In the data rows, 128 means zero.
Here are some points:
ndarray[179 125 188 111  92  75 161 164  86 125  93]
ndarray[ 69 125  77 150 170 175  99  83 163 127 172]
ndarray[ 85 141  88 133 133 146 107 102 150 123 150]
ndarray[112 132 134 138 131 145 109 119 131 121 160]
ndarray[158 127 130 111 117  90 153 147 122 133  88]
ndarray[124 126 121 114 125 124 118 131 129 134 124]
ndarray[108 128 132 139 153 146 114 119 130 122 172]
ndarray[134 123 145 139 115 115 135 137 139 134 107]
ndarray[ 70 115  67 143 172 176  92  94 169 134 174]
ndarray[ 70 124  56 130 135 146 109  90 163 128 136]
ndarray[107 119 107 129 180 166 100 118 135 137 122]
ndarray[165 125 129 119  97 112 123 127 122 139  86]
ndarray[190 125 163  85  56  44 189 191  85 134  50]
ndarray[179 120 159 102  90  83 151 168  99 140  88]
ndarray[ 62 127  65 146 152 168 102  81 156 121 156]
ndarray[149 133 154 121  97 115 124 138  97 147  99]
ndarray[137 125 117 116 120 105 140 153 136 134  75]
ndarray[183 133 177 109  97  78 147 164 101 133  85]
ndarray[ 81 119  72 139 150 164 101 107 159 129 148]
ndarray[199 129 177  99  98  84 160 161 105 145  71]
ndarray[ 67 118  84 152 165 184  77  91 155 115 182]
ndarray[196 118 177 115  90  68 150 180 100 151  74]
ndarray[110 102 122 188 160 150 116 108 136 121 164]
ndarray[ 78 133  83 151 183 176  99  99 161 121 142]
ndarray[186 121 194 113  95  95 164 175  99 125  96]
ndarray[ 43 116  50 143 199 198  77  92 177 126 189]
ndarray[ 94 124  81 135 133 149 111 110 133 126 151]
ndarray[ 60 140  80 137 158 172 126  78 156 124 175]
ndarray[ 98 115  97 142 175 182  95 116 153 127 160]
ndarray[ 43 134  59 164 175 175  87  75 167 115 194]
ndarray[ 62 126  61 136 169 178  92  72 170 126 157]
ndarray[163 137 171 123 120 107 146 143 110 118 124]
ndarray[ 40 132  80 137 166 189  79  93 162 133 171]
ndarray[130 120 133 132 133 135 113 138 129 149 121]
ndarray[155 150 164 100 106 106 151 129 120 123 137]
ndarray[133 133 128 133 114 137 127 122 118 121 146]
ndarray[106 122 128 143 151 153 115 113 144 127 163]
Here are 12 more points, each followed by its number:
ndarray[ 85 133  39 137 177 175  90 104 163 135 155] 0
ndarray[ 69 130  65 151 181 198  69  76 171 128 181] 1
ndarray[198 123 198 106  95  74 148 171  95 131  68] 2
ndarray[ 93 140  74 134 143 159 108 103 154 137 168] 3
ndarray[ 64 130  68 154 149 191  87  66 155 117 193] 4
ndarray[126 113 129 150 133 138 120 125 118 114 152] 5
ndarray[112 126 124 142 144 148 116  97 119 141 156] 6
ndarray[118 133 105 121 118 154 119 112 138 136 132] 7
ndarray[201 131 216 108  99  88 161 187  84 125  99] 8
ndarray[ 48 140  76 146 166 185  90  71 158 112 198] 9
ndarray[149 141 162  95 103  99 160 145 107 117 123] 10
ndarray[166 128 174 108 107  84 155 152 111 121  94] 11
Which of these numbered points is nearest to each point below, ignoring the direction in which the first points spread most? Its number follows each.
ndarray[169 113 191 134 138 121 146 151 104 109 118] > 8
ndarray[ 59 124  53 147 186 187  81  68 162 124 195] > 1
ndarray[103 136 128 138 156 144 133 113 141 107 175] > 10
ndarray[122 127 152 135 137 149 126 106 105 119 156] > 6
ndarray[177 119 176 108 108  90 163 178 104 131  65] > 2
ndarray[148 106 181 141 146 130 124 143 108 126 122] > 8
Now 12 new points, numbered from 0 again:
ndarray[154 128 180 119 120 106 150 150 122 141 108] 0
ndarray[179 133 153 113 106  83 159 147 112 132  72] 1
ndarray[146 130 137 123 115 118 134 131 120 141 103] 2
ndarray[173 115 185 123 128 101 163 159  98 123  94] 3
ndarray[ 85 116  72 151 165 176  87 106 162 126 158] 4
ndarray[135 126 109 138 137 143 119 115 136 132 135] 5
ndarray[103 134 101 138 124 142 117 109 143 124 145] 6
ndarray[161 122 169 117 109 102 135 165 103 128 105] 7
ndarray[187 140 178  97  87  74 163 187 102 144  70] 8
ndarray[197 131 194  92  93  72 165 181  95 123  68] 9
ndarray[165 142 157 114 128 104 146 150 115 133 100] 10
ndarray[137 137 133 132 114 112 156 140 117 124 126] 11
The same question for these:
ndarray[116 146 123 130 138 127 124 139 131 125 127] > 8
ndarray[103 131 105 122  92 128 135 112 150 130 121] > 6
ndarray[169 129 183 123 114 102 157 147  95 108 137] > 3
ndarray[ 53 129  75 176 203 198  80  75 159 113 204] > 3
ndarray[ 71 129  65 132 145 160  98  84 154 141 152] > 2
ndarray[ 88 132 119 139 153 156 109 102 150 124 183] > 0
